In the data rows, zero lies at 4.5, halfway between 4 and 5.
Here are some points, one per row:
tensor([7, 7, 7, 9, 3, 4, 5, 2, 4, 3, 7, 7, 3, 7, 2, 5, 4, 1, 8, 6, 5, 6, 8, 8, 7, 4, 2, 8, 2, 7,
        4, 3, 5, 4])
tensor([6, 3, 3, 5, 7, 2, 3, 2, 8, 1, 7, 3, 2, 6, 5, 6, 5, 5, 8, 5, 4, 6, 7, 7, 6, 3, 4, 5, 7, 7,
        3, 5, 2, 5])
tensor([5, 2, 3, 6, 2, 3, 5, 3, 1, 3, 5, 4, 7, 5, 2, 5, 2, 4, 4, 5, 4, 1, 8, 5, 6, 4, 5, 5, 8, 4,
        3, 4, 4, 8])
tensor([4, 2, 8, 6, 4, 6, 7, 3, 1, 5, 5, 3, 5, 5, 2, 7, 3, 5, 3, 3, 4, 7, 6, 4, 4, 3, 4, 4, 1, 4,
        3, 5, 4, 4])
tensor([2, 4, 7, 5, 7, 6, 3, 2, 3, 5, 4, 6, 5, 4, 6, 7, 1, 3, 3, 5, 4, 4, 6, 5, 4, 3, 6, 3, 4, 5,
        5, 4, 6, 6])
tensor([2, 3, 9, 5, 7, 2, 6, 6, 8, 6, 6, 4, 4, 4, 3, 6, 5, 3, 4, 3, 4, 5, 5, 5, 4, 5, 4, 3, 4, 5,
        2, 5, 3, 4])
tensor([5, 2, 4, 4, 5, 7, 7, 3, 6, 4, 2, 4, 5, 4, 4, 2, 2, 4, 5, 5, 4, 1, 4, 5, 4, 3, 6, 3, 4, 3,
        5, 4, 5, 2])
tensor([4, 6, 7, 4, 2, 2, 6, 3, 5, 4, 3, 7, 3, 4, 6, 2, 8, 5, 4, 4, 4, 2, 5, 5, 3, 4, 5, 3, 3, 4,
        6, 4, 5, 6])
tensor([4, 8, 5, 7, 5, 7, 6, 3, 6, 6, 2, 6, 7, 4, 7, 3, 7, 4, 3, 3, 7, 4, 4, 8, 7, 3, 3, 3, 6, 3,
        5, 3, 4, 3])
tensor([6, 5, 4, 0, 5, 2, 4, 3, 5, 7, 1, 5, 6, 4, 2, 6, 6, 3, 6, 7, 6, 7, 6, 6, 3, 6, 5, 3, 7, 3,
        2, 2, 7, 3])
tensor([4, 6, 5, 3, 7, 1, 1, 2, 5, 4, 3, 7, 7, 2, 3, 4, 4, 5, 5, 4, 5, 2, 3, 6, 5, 5, 6, 5, 3, 5,
        4, 5, 3, 4])
tensor([6, 6, 3, 4, 7, 3, 6, 4, 3, 3, 3, 5, 2, 5, 7, 4, 5, 5, 4, 3, 5, 3, 5, 3, 4, 5, 4, 4, 4, 4,
        5, 4, 4, 5])
tensor([4, 3, 7, 3, 3, 5, 6, 5, 3, 4, 5, 7, 6, 4, 7, 3, 2, 5, 5, 4, 4, 4, 4, 4, 4, 5, 4, 6, 3, 5,
        3, 2, 4, 7])
tensor([6, 5, 5, 3, 5, 2, 3, 5, 7, 6, 3, 7, 3, 6, 2, 5, 6, 3, 3, 2, 4, 3, 3, 4, 4, 7, 4, 5, 3, 4,
        4, 3, 4, 6])
tensor([6, 5, 6, 4, 4, 2, 4, 5, 5, 2, 4, 6, 6, 4, 2, 6, 5, 4, 3, 4, 4, 7, 4, 3, 5, 4, 4, 3, 5, 3,
        4, 4, 4, 4])
tensor([4, 2, 6, 7, 1, 6, 2, 3, 6, 4, 5, 2, 2, 9, 7, 3, 4, 4, 0, 3, 4, 3, 1, 2, 4, 4, 4, 8, 3, 4,
        5, 3, 3, 6])
tensor([3, 8, 4, 4, 6, 4, 3, 4, 7, 4, 4, 2, 2, 4, 6, 4, 2, 6, 6, 4, 4, 7, 5, 4, 2, 3, 4, 6, 7, 3,
        4, 3, 3, 7])
tensor([3, 4, 3, 5, 5, 0, 4, 5, 5, 2, 6, 4, 2, 3, 3, 3, 1, 5, 3, 2, 4, 5, 2, 3, 4, 1, 4, 6, 3, 7,
        6, 5, 4, 2])
tensor([6, 8, 4, 3, 5, 3, 2, 4, 1, 6, 4, 1, 4, 5, 8, 4, 3, 2, 4, 4, 3, 6, 4, 5, 6, 6, 5, 5, 5, 1,
        5, 4, 3, 2])
tensor([5, 6, 6, 4, 2, 3, 7, 5, 6, 4, 3, 1, 6, 2, 6, 4, 2, 5, 7, 3, 5, 2, 5, 5, 4, 2, 6, 4, 5, 6,
        4, 5, 6, 6])
tensor([5, 4, 3, 3, 2, 4, 4, 5, 5, 4, 4, 2, 4, 3, 3, 3, 4, 4, 4, 4, 4, 3, 5, 7, 4, 6, 5, 4, 6, 6,
        6, 4, 6, 4])
tensor([6, 5, 3, 4, 1, 5, 7, 4, 6, 6, 3, 3, 4, 1, 2, 4, 3, 4, 5, 5, 3, 4, 6, 5, 5, 9, 5, 4, 4, 4,
        2, 5, 6, 2])
tensor([5, 7, 8, 3, 5, 7, 3, 3, 5, 3, 6, 7, 2, 3, 2, 2, 1, 6, 3, 3, 4, 4, 3, 4, 6, 3, 4, 5, 7, 7,
        4, 7, 5, 4])
tensor([5, 6, 5, 2, 6, 5, 2, 2, 5, 3, 6, 4, 5, 4, 7, 4, 7, 4, 3, 5, 3, 4, 6, 1, 3, 7, 7, 6, 3, 4,
        3, 7, 7, 3])
tensor([5, 7, 4, 1, 3, 7, 6, 3, 5, 2, 6, 4, 4, 5, 6, 4, 8, 5, 4, 6, 3, 4, 4, 1, 4, 5, 5, 5, 6, 6,
        3, 5, 6, 6])
tensor([6, 2, 2, 4, 6, 5, 7, 3, 4, 4, 4, 2, 8, 4, 6, 5, 6, 5, 5, 3, 6, 9, 4, 2, 6, 5, 4, 5, 2, 5,
        4, 5, 5, 7])
tensor([3, 6, 8, 2, 1, 5, 3, 5, 5, 3, 4, 7, 7, 2, 5, 5, 6, 7, 5, 4, 6, 6, 5, 3, 5, 4, 4, 4, 1, 4,
        5, 4, 1, 5])
tensor([3, 6, 3, 4, 2, 4, 3, 9, 3, 6, 4, 4, 4, 9, 3, 8, 8, 7, 5, 6, 8, 1, 6, 6, 7, 0, 7, 5, 3, 5,
        1, 6, 3, 3])
tensor([5, 7, 4, 8, 7, 6, 2, 8, 7, 6, 4, 6, 6, 3, 7, 7, 7, 3, 3, 6, 2, 5, 6, 6, 3, 4, 3, 4, 6, 7,
        3, 8, 5, 7])
tensor([8, 7, 9, 7, 8, 5, 3, 6, 0, 8, 6, 2, 4, 5, 1, 3, 6, 7, 4, 7, 4, 5, 5, 3, 3, 6, 6, 5, 5, 8,
        7, 4, 4, 4])
tensor([7, 5, 2, 7, 6, 4, 7, 6, 7, 8, 7, 7, 5, 5, 6, 3, 2, 6, 3, 8, 6, 5, 5, 4, 6, 4, 6, 3, 2, 8,
        7, 4, 3, 5])
tensor([7, 3, 4, 8, 5, 6, 6, 4, 7, 7, 6, 4, 3, 3, 7, 5, 4, 7, 5, 8, 5, 5, 6, 5, 4, 6, 7, 1, 7, 4,
        5, 2, 3, 2])
tensor([6, 5, 5, 8, 6, 2, 6, 3, 4, 6, 5, 2, 6, 2, 7, 5, 6, 5, 5, 7, 5, 2, 7, 3, 3, 6, 5, 3, 6, 5,
        5, 5, 5, 3])
tensor([8, 4, 3, 4, 2, 2, 3, 6, 7, 7, 9, 5, 8, 8, 3, 2, 5, 6, 4, 5, 4, 3, 6, 3, 4, 2, 4, 7, 6, 1,
        8, 4, 9, 6])
tensor([8, 3, 4, 5, 4, 6, 2, 6, 1, 2, 5, 4, 8, 6, 8, 6, 4, 7, 6, 2, 4, 4, 6, 9, 1, 5, 5, 4, 3, 7,
        5, 4, 8, 3])
tensor([5, 2, 3, 5, 2, 7, 6, 6, 5, 4, 5, 3, 2, 5, 4, 6, 7, 8, 2, 1, 5, 6, 5, 8, 6, 6, 5, 8, 7, 8,
        7, 9, 6, 2])
tensor([2, 5, 3, 5, 5, 6, 3, 8, 6, 3, 4, 4, 5, 8, 4, 7, 3, 8, 6, 5, 7, 7, 6, 6, 5, 9, 9, 4, 4, 7,
        9, 9, 7, 7])
tensor([5, 5, 5, 5, 4, 2, 6, 7, 3, 4, 5, 7, 1, 6, 6, 9, 2, 6, 8, 8, 8, 2, 4, 5, 3, 9, 6, 2, 5, 1,
        6, 8, 8, 4])
tensor([3, 4, 5, 7, 5, 5, 4, 7, 6, 3, 6, 5, 5, 2, 3, 5, 5, 4, 7, 6, 5, 5, 1, 3, 5, 5, 6, 7, 5, 4,
        6, 4, 8, 6])
tensor([2, 1, 7, 7, 6, 2, 3, 5, 4, 6, 3, 6, 4, 3, 7, 4, 7, 5, 7, 5, 5, 4, 2, 5, 9, 4, 4, 5, 4, 5,
        5, 4, 6, 6])
tensor([3, 4, 6, 3, 3, 6, 3, 5, 3, 2, 5, 4, 3, 4, 3, 3, 3, 6, 4, 6, 0, 5, 3, 4, 8, 3, 4, 4, 3, 5,
        6, 5, 5, 6])
tensor([2, 4, 3, 5, 6, 6, 2, 3, 6, 4, 5, 2, 4, 6, 1, 2, 7, 5, 6, 5, 3, 4, 5, 2, 5, 6, 3, 3, 2, 4,
        4, 4, 6, 1])
tensor([2, 6, 2, 5, 3, 6, 3, 4, 3, 8, 3, 2, 2, 4, 5, 5, 3, 5, 4, 4, 8, 3, 3, 7, 9, 7, 0, 2, 6, 4,
        2, 2, 5, 7])
tensor([5, 6, 4, 3, 7, 7, 5, 3, 6, 5, 4, 6, 8, 6, 3, 3, 3, 5, 6, 3, 6, 6, 3, 4, 6, 6, 3, 2, 6, 3,
        3, 4, 4, 6])
tensor([4, 1, 6, 5, 4, 4, 4, 5, 3, 4, 3, 5, 3, 4, 4, 3, 5, 5, 3, 3, 4, 7, 6, 2, 6, 6, 4, 5, 8, 4,
        4, 4, 4, 7])
tensor([3, 6, 1, 4, 4, 7, 3, 6, 2, 4, 6, 7, 6, 5, 5, 5, 2, 5, 4, 3, 3, 3, 5, 2, 6, 5, 4, 5, 3, 4,
        4, 3, 4, 3])
tensor([5, 4, 4, 4, 5, 7, 5, 6, 3, 3, 3, 5, 4, 5, 5, 5, 5, 4, 5, 4, 5, 6, 5, 2, 6, 3, 5, 4, 8, 4,
        2, 3, 5, 3])
These points spread out most along one direction. Take the direction at right angles to it along which they spread out most. Go by this last direction. Where along it does each point below lie, from 0 to 99? 50 is the average, and the first point above lies past it. One standard deviation of the points above along it is 16.
tensor([4, 2, 3, 4, 8, 3, 4, 6, 6, 2, 4, 2, 8, 5, 3, 4, 4, 4, 2, 5, 4, 2, 5, 4, 5, 5, 2, 6, 3, 4,
        5, 4, 4, 2]) 53
tensor([5, 2, 3, 4, 3, 4, 3, 4, 7, 6, 2, 7, 1, 4, 7, 7, 5, 4, 5, 5, 4, 7, 6, 4, 3, 4, 4, 4, 4, 3,
        5, 3, 6, 2]) 40
tensor([6, 6, 5, 3, 7, 7, 7, 4, 7, 4, 4, 1, 4, 3, 2, 7, 6, 3, 4, 6, 6, 2, 4, 5, 4, 4, 5, 4, 2, 2,
        5, 2, 4, 5]) 32
tensor([5, 2, 2, 4, 6, 7, 2, 5, 5, 5, 6, 3, 1, 3, 4, 3, 4, 2, 5, 4, 5, 4, 4, 5, 3, 4, 5, 3, 1, 3,
        4, 5, 3, 8]) 53
tensor([5, 2, 3, 4, 7, 7, 7, 5, 4, 6, 2, 7, 2, 4, 3, 3, 4, 5, 5, 5, 5, 6, 4, 6, 3, 3, 3, 6, 2, 3,
        3, 5, 3, 6]) 46
tensor([4, 7, 5, 4, 2, 2, 7, 5, 6, 6, 4, 3, 5, 7, 6, 4, 3, 3, 4, 5, 2, 8, 3, 4, 4, 4, 4, 5, 3, 3,
        4, 4, 4, 6]) 47
tensor([3, 3, 3, 4, 6, 1, 4, 4, 3, 4, 5, 6, 5, 4, 5, 3, 2, 4, 4, 4, 4, 6, 2, 4, 3, 2, 4, 6, 7, 5,
        5, 5, 3, 2]) 54
tensor([3, 6, 2, 7, 1, 3, 3, 4, 3, 5, 3, 6, 7, 3, 2, 4, 5, 2, 3, 5, 5, 7, 3, 6, 4, 4, 4, 3, 6, 3,
        4, 4, 3, 6]) 36
tensor([4, 5, 5, 5, 5, 5, 5, 4, 2, 4, 5, 3, 4, 5, 5, 4, 7, 3, 5, 5, 4, 6, 3, 5, 3, 4, 5, 5, 6, 3,
        4, 5, 4, 2]) 46
tensor([4, 3, 9, 3, 5, 6, 7, 5, 6, 5, 5, 3, 7, 5, 6, 4, 5, 1, 5, 5, 5, 2, 4, 4, 3, 4, 4, 4, 7, 4,
        5, 5, 3, 3]) 38
tensor([3, 3, 3, 3, 3, 4, 6, 4, 1, 3, 5, 4, 2, 1, 5, 4, 8, 3, 7, 5, 6, 8, 4, 5, 2, 4, 5, 3, 4, 5,
        6, 5, 2, 3]) 46
tensor([1, 5, 3, 5, 6, 6, 8, 4, 2, 4, 7, 7, 5, 6, 3, 5, 7, 4, 2, 2, 1, 3, 2, 4, 4, 2, 4, 7, 7, 6,
        8, 3, 3, 6]) 72
tensor([4, 3, 4, 4, 2, 6, 2, 5, 4, 7, 5, 7, 7, 4, 7, 6, 4, 2, 6, 6, 6, 4, 5, 3, 3, 4, 3, 6, 7, 6,
        5, 6, 1, 3]) 47
tensor([5, 6, 2, 5, 3, 5, 3, 3, 3, 7, 4, 3, 6, 3, 3, 6, 6, 4, 6, 6, 2, 1, 3, 4, 2, 5, 5, 4, 2, 6,
        5, 7, 2, 7]) 48
